One turning vector, and how many ticks it has turned
The counts run from 0 to 1154.
[105 152 114 125 120 139 110 133 122  68 123 139 137 104 125 150 145 125
 135 154  79 101 157 159 182 141 154  73  98 103  77 102 116 142 118] => 471
[ 87 148 139 107 144 101 143 119 126 126 109 144  99  94 164 121 142 107
 108 152 114 111 174 178 161 131 153  99 103  89  79 114 117 138 102] => 1089
[131 135 132 156 133 158  94 104 130  97  91 102 150 138 141 170 150 104
 122 152  98 123 136 130 186 181  89 126 102  90  90 115 146  85 129] => 829
[ 99 148 110  97 111 118 134 144 146 124 122  92 145 135 124 117 146 122
 137 116 155 134 136 159 164  78 126 124 133 140  91  91 216 107 147] => 136
[132 173 103 103 115 105 157 152 142 151 142 126 130 123 131 130 107 128
 171 114 148 139 136 122 184 125 122 108 162 174  59 116 157 160 154] => 803
[100 181 122 127 114 133 100 136 141 133 116 131 115 132 146 163 144 100
 143 130 117 104 150 128 177 186 116  94  98  92  56 113 117 140 123] => 30
[155 115 120 160 137 126 107  79 129 121  86 118 123 113 161 172 133 109
  90 163  87 143 155 100 160 171 151 124 137  97 117 118 138  98 170] => 21
[114 168 116 138 107 145  76 116 145 111 104 118 118 147 140 168 153 105
 138 131 103 112 145 126 170 175 125  93  99  94  71  91 142 120 128] => 429
[157 148  87 121 148  79 157 137 140 167 119 163 119 111 188 128 141 142
 137 155 133 137 166 124 134 129 170 111 173 135 115 158 136 134 175] => 193
[153 151 107 117 183 159 111 155 104  86  91 147 161 104  92 149 162 186
 158 127 138 121 143 162 117 129 142 108 102 109  99 143 151 114 122] => 1145
[140 133  87 122 122 105 164 139 121  90 145 157 144  94 135 131 131 135
 124 179  84 121 144 139 166 100 176  74 165 150 104 132 135 152 163] => 149
[144 114 133 111 155 106 169  90 120 159  97 127 124  89 149 123 130 111
  66 154 133 151 154 117 131 118 144 157 155 105 126 122 193  82 148] => 57
[156 190 100 126 169 130 109 167 130 153 102 147 132 136 140 148 152 166
 187 105 173 129 141 135 130 159 118 126 123 128  78 156 150 119 148] => 305
[144 141 133 146 182 136  87  94 107 134  75 148 103 113 140 168 145 151
  90 116 127 130 147 166 114 173 122 118 117  92  98 133 146  99 100] => 784
[ 85 148  91 110 122 120 141 154 112  99 151 171 134 109 146 140 157 114
 101 168 106  87 150 163 141 118 157  71 130 100  90 128 130 142 107] => 1132
[123 173 109 108 118 159 133 142 100 124 144 133 142 127  93 156 116 120
 132 113 156 118 106 124 154 156  79 113 133 139  51 118 168 135  87] => 839
[134 156  90 110 123 128 177 173 121 113 146 129 182 130 116 125 134 129
 168 152 150 122 124 124 172 103  89 113 162 153  86 148 177 126 150] => 623
[115 134 130 135 124 144 134 136 149  85 104 123 146 113 147 141 149 103
 149 180  80 111 168 139 197 154 129 107  93  75  88 129 109 129 141] => 249
[108 158 124 114 150 112 146 128 110 112 122 174  99  92 145 141 129 129
 120 152 103 112 156 190 155 148 145  89 117 113  74 141  92 158  97] => 913
[142 144 144 123 124 109 165  96 132 140 110  93 125  96 125 136  93 115
 140 123 120 159 137 127 206 134 124 141 149 170  64 100 155 132 170] => 760
[166 115 100 115 146 120 171 123 110 130 110 132 161  96 125 124 133 132
  89 168 136 148 147  93 120 111 151 147 165 108 132 137 197  83 169] => 1075
[173 147 123 147 184 136 130 118  97 118  98 178 122  86 137 166 128 148
 126 157 120 129 147 131 126 195 132 113 126 102  94 168  90 133 121] => 959
[141 159 109 139 135 142  68 127 144 113  86 129 123 130 141 168 168 137
 141 128 102 121 157 124 152 171 161  93  97  82  92 105 147 111 151] => 605
[124 141 121 129 144 166 100 140 130 113  98 128 163 141 129 142 176 126
 113 153 146 112 151 122 127 149  99 132 105  64 104 134 181  73 116] => 787
[ 99 110 134 129 129 131 134  98 114  93 106 129 137 107 143 142 149  96
  54 183  84 117 155 151 160 123 138 110 125  82 114 111 154 101 114] => 466
[112 133 115 126 122 124 161 141 128  87 128 151 159 107 154 134 146  98
 126 207  95 105 164 132 189 144 120  99 123  91  98 149 112 138 134] => 911
[177 134 129 132 175 170 128 113  97 129  94 120 165 113  97 146 137 152
 115 128 159 155 120 120 121 152  82 156 138 128 103 138 192  68 128] => 929
[148 152  91 128 143 135  96 127 131 138 107 118 146 159 119 156 157 164
 126 101 161 146 113 139 131 117 111 124 166 159 107 108 216  84 148] => 89
[164 139  94 127 142 130 115 113 109 125 109 157 127  92 124 165 132 131
  85 145  99 123 153  84 106 161 188 114 141  84 114 113 158 106 153] => 418
[159 113 132 137 140 117 147  81 129 150  93  93 132 114 138 141 111 108
 102 143 131 166 135 105 163 137 122 159 164 136 114 112 190  84 178] => 1117
[131 147 119 113 117 122 158 129 141  95 126 102 152 103 104 127 113 127
 164 137 111 142 139 128 203 101 136 119 130 168  78  94 170 141 170] => 360
